One turn moves every row onto another: examples first, then more rows asked:
K_701: [  5  -4  -4  21 -23   7 -10   4   5 -12   7  11  -9   1 -19  23  -2   7
  -5  19 -12 -13   5 -16 -26  14  -5   5  -1   9  -2  -2 -19]
K_934: [ -2  19   9   0  -6  -5 -12 -14   6   2  -7 -16  -3 -14   8   3 -12  -3
  -5  -7  -3   5   2   3 -13   1 -14 -10  24  12   7  -1   4]
K_931: [ 25 -11   0   7  -7  -5  -5  -6  10  -9  23  -2  -5   0   5  24  -7  -1
  13  14  -9 -16 -25 -24 -32   8 -10  13  -3  -3  -1  -7 -15]
K_173: [ 23  11  -5  -3 -12  -1 -14 -11   4 -12  27  -8  -7  21   7  -4  12  29
   3   9  -1   3 -24   0 -30  -1  -1  12  12  18   6 -10   5]
K_363: [ 19  20  -2  -2 -22  -5   2  -9 -12  -8  23 -21  -1 -18   3  -7   1  -5
  -2   2   0  -8  -6  -6   1 -16   4 -13  -6  22  -1 -16  -1]
K_360: [ 17   3   5  12  16   7  12   3  21 -15  17   2  -8   8  -8   2   8  10
   8  14 -13 -16  -1 -11   2  -2  -4   6 -15  29 -20  13   0]
K_820: [  1 -13 -12   6  17  20   5   1   0  -4   9  -4 -20   8   6 -10  -9   2
  -2   9 -13  -1  14 -13  -6  11  -6  -8   7  16   0  16   9]
K_227: [  6  15   5  10  11  13  10   9  22   0  21   0  -5  -2  -9  15   2  15
  10  11 -23 -24   6 -21 -12 -13 -10   3 -10   9 -18  -1   3]
K_697: [ -2   0 -13  -7  27  14   9   3   8  -1  19 -12 -14  -2  15   3 -10   7
   5  11 -10   0   6 -11 -19   5  -6  -7   2  -3   0   2  17]
K_603: [  3  21   9   0  -2  -3 -19 -12   2   0  -1  -3   0 -21  11   0  -6  17
   6  -4  -9   5  -6   5   8   7  -1 -10  16  -4  -5  -3   6]
K_793: [ 12 -10  -8   7   1  -7  -1   8   6  -3  11  -9  -5   1  -3  12   4  17
   5  16   3  -1  -7   3 -20  28   0  13 -21   8  -9 -12 -20]
K_737: [  6  11  -3   4 -22   8 -28  -6   5  -4  17   0 -18  19  11   7   6  17
   5   2 -21   3 -10 -10 -29 -12  -2  12  13  28   7 -21  -7]
K_945: [ 10  18   7  -2 -19  -9  -1 -10  -6  -4  10  -8   4 -21   8  -5  -3  -8
  -4  -1  -7  -2   4 -14  -2 -25   4   0 -10  21  -2 -21  -4]
K_597: [  3 -13 -21   2  -5   9  11 -11   0   2  -2  -3  29  -3   4   6  -6   0
  -2  -1 -17  -2 -12 -25 -13  27 -11   0   1  15  -5 -10 -10]
K_45: [  3  -3  -7  -1  18  21  -4  -3   9 -13  18  12 -17  -6  18   3  -8   2
   8  16 -26  -2   4 -23  -3   2  -2  -2   7   2  -4   9  14]
K_80: [  0  18  10  21  -2  -2  -6  -1  31  13  11   5  11 -13  -3   0  -9  18
 -16   5 -17  -2 -10 -22 -16  23  -7  13   9   9  -3   5 -13]
K_422: [  7   2   2  13  18   2  16   3  18   0  22 -19 -11  17  -3  11  -3   0
  12  -2 -12 -23  -2 -15 -18 -11  -9  -3 -13  24 -11   6  -4]
K_279: [ 15   3   2   3 -17   6 -18  -1   0   8   7   2  -6  17  -1 -16   9  37
  -3   4 -11   5  -3  -7 -23   0  -6  22   8  19   1 -19  -3]
K_595: [  8  17  -2  23   1  -7  -5  -5  25  -3  28  -7   3  -3   3   2  -3  17
  -8   5  -8  -3 -30  -8  -6  34   5  -2   5  18  -4  14 -15]
K_515: [  3  -1 -26   1  -7   8  12 -14   3 -10   8  -2  31  -6   2  15  -3   6
  -2   5 -13  -5 -19 -22 -18  25  -5  -8   5   4  -4  -6  -1]
K_766: [ 17  14   5   5 -21 -10   1 -14 -16  -4  13  -7   6 -14  -1 -16  -1   6
  -3  -5  -1  -8  -1 -12   6 -19   9  -6  -9  10  -5  -9  -1]
K_206: [ -1  -4 -26   3 -10  13   3 -11   3 -12   5   2  23  -7   8  18  -1  -3
   2   4 -23   0 -15 -21  -7  26  -2  -8   0  21  -7 -12 -12]
K_379: [ 20  10   7   0  -7   1 -17 -16   0  -4   4 -14  -9 -16  12  -6  -8  -3
   6   0  -6   1 -16   5   9  11 -15 -11  24  19  -1   6   3]
K_119: [  2  15   0  19  -3   0 -10   0  30  14  25 -15  -4  -8  10  12 -12  -3
  -5   1 -21  -4 -23 -19 -19  22 -11   2  10  26   1  -2 -21]
K_18: [  8  17   7   0  -3  18 -10   3 -10   0  10   5 -10   5   2   1   8  24
 -18  -2  -8   4 -17 -25 -11 -23  -3  14  -6  26 -10 -24  -7]
K_288: [  9  22  -1   0  -3  15  -6  -1 -11  -9  23 -10 -17  13   4  11   6  16
 -16  -5  -2   0 -28 -20 -22 -24  -1   1  -2  30  -4 -19  -6]
K_878: [ 20  13   5   1   1  11   0  -5 -15  -9  16  -2  -9  14  -2  -8   9  27
 -20  -3   5   1 -29 -20 -11 -16   0   9  -4  25  -8  -8  -3]

K_793 turns into K_931
K_878 turns into K_288
And these:
K_206 turns into K_597
K_737 turns into K_279
K_119 turns into K_80
K_379 turns into K_934
K_766 turns into K_363
K_422 turns into K_227
K_45 turns into K_820

One turn moves every row onto another: examples first, then more rows asked:
K_133: [  0  19 -17   2   7   3  13  -2  -2   1  -2  10  17   2 -15   4]
K_13: [  5  -3  -7   8   3   3  -5   2 -13  13 -14   9   9 -12   1  24]
K_104: [ -2  -8  -8   1  -1  11   4  -8  16   5   2 -12 -15   0  -6 -13]
K_997: [ 8  2 18 -3 10 -9 16 20 -3 13  0 11 15  8  7 12]
K_961: [  2  17 -17   2   1  -7  17  -3  -3   9  -5   9  15   4 -10   4]
K_782: [-17   4  11  -3  10  13   1   4  14   2   5   1   0  16   4 -20]
K_209: [  8  -8  15  -7  -4  -3  -3 -10   6 -15  10 -21  -8   3   7 -13]
K_253: [  8   4  -4  -2 -11  11  10  -5 -15 -11  -3  -3  12   8 -12  26]
K_85: [ -3   5  -8   2 -10   9   2 -13  12  -1  13 -11  -9   2   3 -14]
K_61: [ 17  -2  14 -10   3   2  -6  -8   4 -11  16 -24  -6   2   8  -5]
K_427: [ 11  -5   2  -7  -2  -3 -19  -4 -11  -2  -1 -23   5 -17 -13  -8]
K_831: [-14 -12  12  -1   9  10  -2  12  15   2   3  -3 -11  16  -5 -14]
K_924: [ -5  -4  -3   2  -9  16   2 -18   8  -5  12  -9  -5  -2   2 -12]
K_286: [  5  15 -17   1   2  -6  16   0   0   7  -5   8  17   2 -12  11]
K_293: [ -2 -10  12 -14  16 -10 -21  14  -3  -4   2 -12  -4   7 -20  -9]
K_854: [  8   5  -9   1 -10  14   4  -9  -6 -13 -10  -6   7   5  -5  25]
K_898: [ 10  -4   9  -8  -3 -15  -2  12 -15  -6 -16  -1   0  18  12  17]
K_606: [ 8  2 22 -3 13 -8 11 15 -2  9  4 14 17  6  8  9]
K_759: [  8   3  -5  -3   6   5  -2  -3 -11  14 -19   5  11 -17  -2  18]
K_311: [  7   2 -12   5   0  -1  -4  -1  -9  13 -18  10   9 -14  -1  17]
K_531: [  7   4   6  -2   8 -17   8   6  -2 -10  14   9   8  19   4  22]
K_111: [-16 -10  -2   1  14  13 -18   8   3   1  -1  -2  -3   1 -24  -6]
K_35: [-20  -2   9  -2   9   3  -4  -1  14  -5   6   2  -1  17   6 -19]
K_66: [  6   3  -8  -4  -9  11   9  -3 -13  -8  -6   2  11   7 -11  29]
K_758: [  9  -2 -10   5   3   5   0   3 -10  12 -15  10   9 -11   1  23]
K_235: [ 12  -3  18 -12  -4 -10   2  16 -11  -4 -15   3   3  16  13  14]
K_109: [  7   6   6  -2   5 -20   4   5   0 -14  10  10   6  22   8  15]
K_95: [ -4  -6  22  -8  18  -7 -24  11  -5  -1   0 -11  13  -2 -10  -9]
K_755: [-19  -1   4  -2  12   5 -17   3  -1   4  -7   0  10  -8 -18 -18]
K_627: [-24   1   3   0   5   9 -14   3   2   6  -5  -1  13   1 -19 -14]
K_404: [  3   6  19  -8  11 -15   8  19  -6  14   5  15  14   5   5   4]
K_930: [ 15  -8  17 -13  -3   0  -2  -5   0 -10   9 -22  -5   2   9 -14]
K_720: [ 10  -6  18  -9  -7 -13  -3  13  -9  -1 -11  -2  -1  11  16  19]
K_135: [  4  17 -15   1  -4   0  16  -3  -2   4  -6   9  18   2 -16   6]
K_710: [  2   8   9   1   0 -13   6  10   0 -16  17   7   5  23   6  14]
K_976: [ -5  -1  15 -14  18  -7 -29  11  -7   1  -8 -11   7   1  -9  -7]
K_527: [  9  -9   8  -9  -2   2 -17 -11  -6  -7  -1 -24   1 -17 -11  -6]
K_110: [ 10  -5   9 -10  -2 -12   1  16 -12  -4 -13   5   1  18  13  19]
K_886: [-23   1   4   0   8  11 -21   7   0  11   0   4   9  -3 -15  -8]
K_221: [ 13 -13  13  -9   8  -4  -1  -3  10  -1  16 -19 -13   0  -2  -8]
K_586: [  6   6   5   1   9 -16   8   2  -2 -11  19   7   8  18   6  17]
K_901: [-21  -3  12   3  10   4  -4   4  11  -4   9   4   2   9  -2 -22]
K_927: [ 5  1 20 -3 11 -6 15 18 -5 15 -3 11 15  7  6  8]
K_569: [ -3  -9  23 -13  10  -8 -22   9  -9  -1  -5 -12   7  -6 -10 -13]
K_441: [ -9  -1  -1   4  -5  13   5 -13  12 -10   8  -9  -3   1  -4 -18]
K_750: [ 11  -1   9 -14  -7   2 -18  -2 -10  -1   0 -26   4 -11 -16  -1]
K_875: [  9   2  -6   1 -11  14   2  -8 -11  -9  -4   2  11   2  -9  28]
K_266: [ 11  -7   3 -15   4   3  -8  -2  -3   0   4 -22  -2  -9 -27  -5]

K_831 turns into K_104
K_750 turns into K_976
K_35 turns into K_924
And these:
K_527 turns into K_569
K_66 turns into K_110
K_927 turns into K_961
K_759 turns into K_404
K_235 turns into K_311

